[[  0  15   2  -6  10  -6  12  -1   4 -14  21   3  -4   0]
 [ -5  11   5  -2   2   5 -16   6 -20   6  -2   4 -10 -12]
 [ -6   5  17   2 -15 -19 -19   5   0  19  -1   6  10  19]
 [ -6  20  -1   1   8   9   0  -8  -9  -9   0 -10 -18  -6]
 [ -2 -22  -3  10 -13  12 -14  -4  -4  14 -29  -2   1  -8]]
=>
[[ -2 -22  -3  10 -13  12 -14  -4  -4  14 -29  -2   1  -8]
 [ -6   5  17   2 -15 -19 -19   5   0  19  -1   6  10  19]
 [ -5  11   5  -2   2   5 -16   6 -20   6  -2   4 -10 -12]
 [  0  15   2  -6  10  -6  12  -1   4 -14  21   3  -4   0]
 [ -6  20  -1   1   8   9   0  -8  -9  -9   0 -10 -18  -6]]

[[ -1   7  35   4  26  21  -2 -14 -11   8 -14   1  23]
 [-10  -1  17  -5  21  21 -29  22  -1  30  10   1   8]
 [ 26  13 -38  -9 -20 -11  13  30  14 -12  13  27   6]
 [ 22  10 -25   1 -16 -11  22  12  12 -14   8  18   3]
 [ 21   9 -31  -5 -19 -12  16  17  11 -14   8  19   3]
 [ -4   1   2  -9  11  15 -26  30   3  24  13   7   7]]
=>
[[-10  -1  17  -5  21  21 -29  22  -1  30  10   1   8]
 [ -4   1   2  -9  11  15 -26  30   3  24  13   7   7]
 [ -1   7  35   4  26  21  -2 -14 -11   8 -14   1  23]
 [ 21   9 -31  -5 -19 -12  16  17  11 -14   8  19   3]
 [ 22  10 -25   1 -16 -11  22  12  12 -14   8  18   3]
 [ 26  13 -38  -9 -20 -11  13  30  14 -12  13  27   6]]

[[-16 -24]
 [ -1  31]
 [ 29 -35]
 [-20  26]
 [ 34 -14]
 [ 11  30]
 [-33  -5]
 [ 35 -16]
 [ 34 -22]
 [ 14 -27]
 [-26  17]]
=>
[[ 29 -35]
 [ 14 -27]
 [-16 -24]
 [ 34 -22]
 [ 35 -16]
 [ 34 -14]
 [-33  -5]
 [-26  17]
 [-20  26]
 [ 11  30]
 [ -1  31]]

[[-37  25   8]
 [ 12  22  29]]
=>
[[ 12  22  29]
 [-37  25   8]]

[[-28  23 -11   8 -23  10 -18 -13   2]
 [ 20   1 -14 -12  10  16  -8 -10 -15]
 [ -9   5 -18  21 -10   2   2 -18  14]
 [  2  -6 -14  16   6 -10  15 -11  21]
 [ 15   3  -9 -20   9   9  -9 -13 -20]
 [-12   9  16 -13  -8   5 -16  15 -12]]
=>
[[  2  -6 -14  16   6 -10  15 -11  21]
 [ 20   1 -14 -12  10  16  -8 -10 -15]
 [ 15   3  -9 -20   9   9  -9 -13 -20]
 [ -9   5 -18  21 -10   2   2 -18  14]
 [-12   9  16 -13  -8   5 -16  15 -12]
 [-28  23 -11   8 -23  10 -18 -13   2]]

[[ 19   7  13 -13 -36]
 [ -3  -1  13   1   5]
 [-19  -7  13  13  37]
 [  3   3  13  -3  -8]]
=>
[[-19  -7  13  13  37]
 [ -3  -1  13   1   5]
 [  3   3  13  -3  -8]
 [ 19   7  13 -13 -36]]

[[ 18  24 -18   6]
 [ 16 -10  29 -21]
 [-36   4  17  -7]
 [ 13 -19  26   1]
 [  5 -11 -14  26]]
=>
[[ 13 -19  26   1]
 [  5 -11 -14  26]
 [ 16 -10  29 -21]
 [-36   4  17  -7]
 [ 18  24 -18   6]]
---
[[ 34  24  -1]
 [-10 -29 -22]
 [ -4  29  30]]
=>
[ 34 -29  30]

[[ 33  16  32  13]
 [ -1  -2  19  24]
 [  3  33  -6 -12]
 [  8  -9 -14 -22]]
=>
[ 33  -2  -6 -22]

[[  2  -8  -5]
 [  3  18  29]
 [-22  17   4]]
=>
[ 2 18  4]

[[-10 -28   1]
 [  3 -14   2]]
=>
[-10 -14]

[[-20  32   0 -18   1]
 [-16  15 -10  15  14]
 [-24 -20 -23   5   1]]
=>
[-20  15 -23]

[[ -4  15   2  -2]
 [-28 -26   6  -1]]
=>
[ -4 -26]
---
[[-31  -6  -1   3  16]
 [-30  -6  -1   2  17]
 [ -4  18 -26  29  16]
 [  9 -18  29 -28 -13]
 [  3  20 -20  17   7]
 [ 28  14  -2   3 -13]
 [  0  20 -25  27  16]
 [-16   4  -7   8  16]]
=>
[[-30  -6  -1   2  17]
 [  9 -18  29 -28 -13]
 [ 28  14  -2   3 -13]
 [-16   4  -7   8  16]]

[[  6   8 -11   5 -10  -9  12  31]
 [  3   3   1   6 -10   2 -11   5]
 [  1   2   7  -4  -3   4   4   9]
 [ -5 -11   1   8 -21   2  11   6]]
=>
[[  3   3   1   6 -10   2 -11   5]
 [ -5 -11   1   8 -21   2  11   6]]

[[ -8  -9   5  20 -14 -21 -19  12 -11  17]
 [ -7  30   8   2  23   1   2 -22  26 -18]
 [ 13 -12 -13 -13 -20  13  12  10 -17   8]
 [  6 -14 -15 -15 -17   9  11  13 -18  12]]
=>
[[ -7  30   8   2  23   1   2 -22  26 -18]
 [  6 -14 -15 -15 -17   9  11  13 -18  12]]

[[ -5  13 -12 -12]
 [ 29 -26  24   5]]
=>
[[ 29 -26  24   5]]

[[  5 -25  33 -33 -17  25]
 [-19  12 -22  21  19 -11]
 [-17  13 -23  23  18 -12]]
=>
[[-19  12 -22  21  19 -11]]

[[-20 -11]
 [  8  13]
 [  4 -26]
 [-40 -24]
 [  6  35]
 [ -7  -7]
 [ -5  39]
 [  8  -7]
 [ -7 -16]
 [ 24  -3]]
=>
[[  8  13]
 [-40 -24]
 [ -7  -7]
 [  8  -7]
 [ 24  -3]]

[[ 19 -31  18]
 [ 34 -21  -2]
 [ 11 -22  32]]
=>
[[ 34 -21  -2]]
---
[[ 32   3  -3]
 [ 29 -23  19]
 [ 23  18 -28]]
=>
[[-23  19]
 [ 18 -28]]

[[-36 -32  23]
 [ 29   3 -25]
 [-21  30  28]]
=>
[[  3 -25]
 [ 30  28]]

[[ 13  29 -30  31 -26]
 [-19   5  12  -4   3]
 [-36   6  14  -7   1]
 [ 36  26 -32  34 -23]]
=>
[[ 5 12]
 [ 6 14]]

[[ -1  26 -31  30  19]
 [-24   6 -11  11  22]
 [ -7  22 -36  34  19]
 [ 20  23 -20  18   9]
 [-24   3  -7   9  21]]
=>
[[  6 -11]
 [ 22 -36]]

[[ -1 -28  -5]
 [  4   5  -2]
 [ -8  12   4]
 [ -1   7   1]
 [ -2  28   1]]
=>
[[ 5 -2]
 [12  4]]

[[ 24  -4 -13]
 [-15  28 -17]
 [  1   2  -1]]
=>
[[ 28 -17]
 [  2  -1]]

[[  2   3  -6]
 [ 26 -26 -31]
 [ 34 -26 -14]
 [-15  22  10]]
=>
[[-26 -31]
 [-26 -14]]

[[ 16  -9  16]
 [-15   5 -14]
 [ -1   0 -18]
 [ 25  12   4]
 [-28  13  26]]
=>
[[  5 -14]
 [  0 -18]]
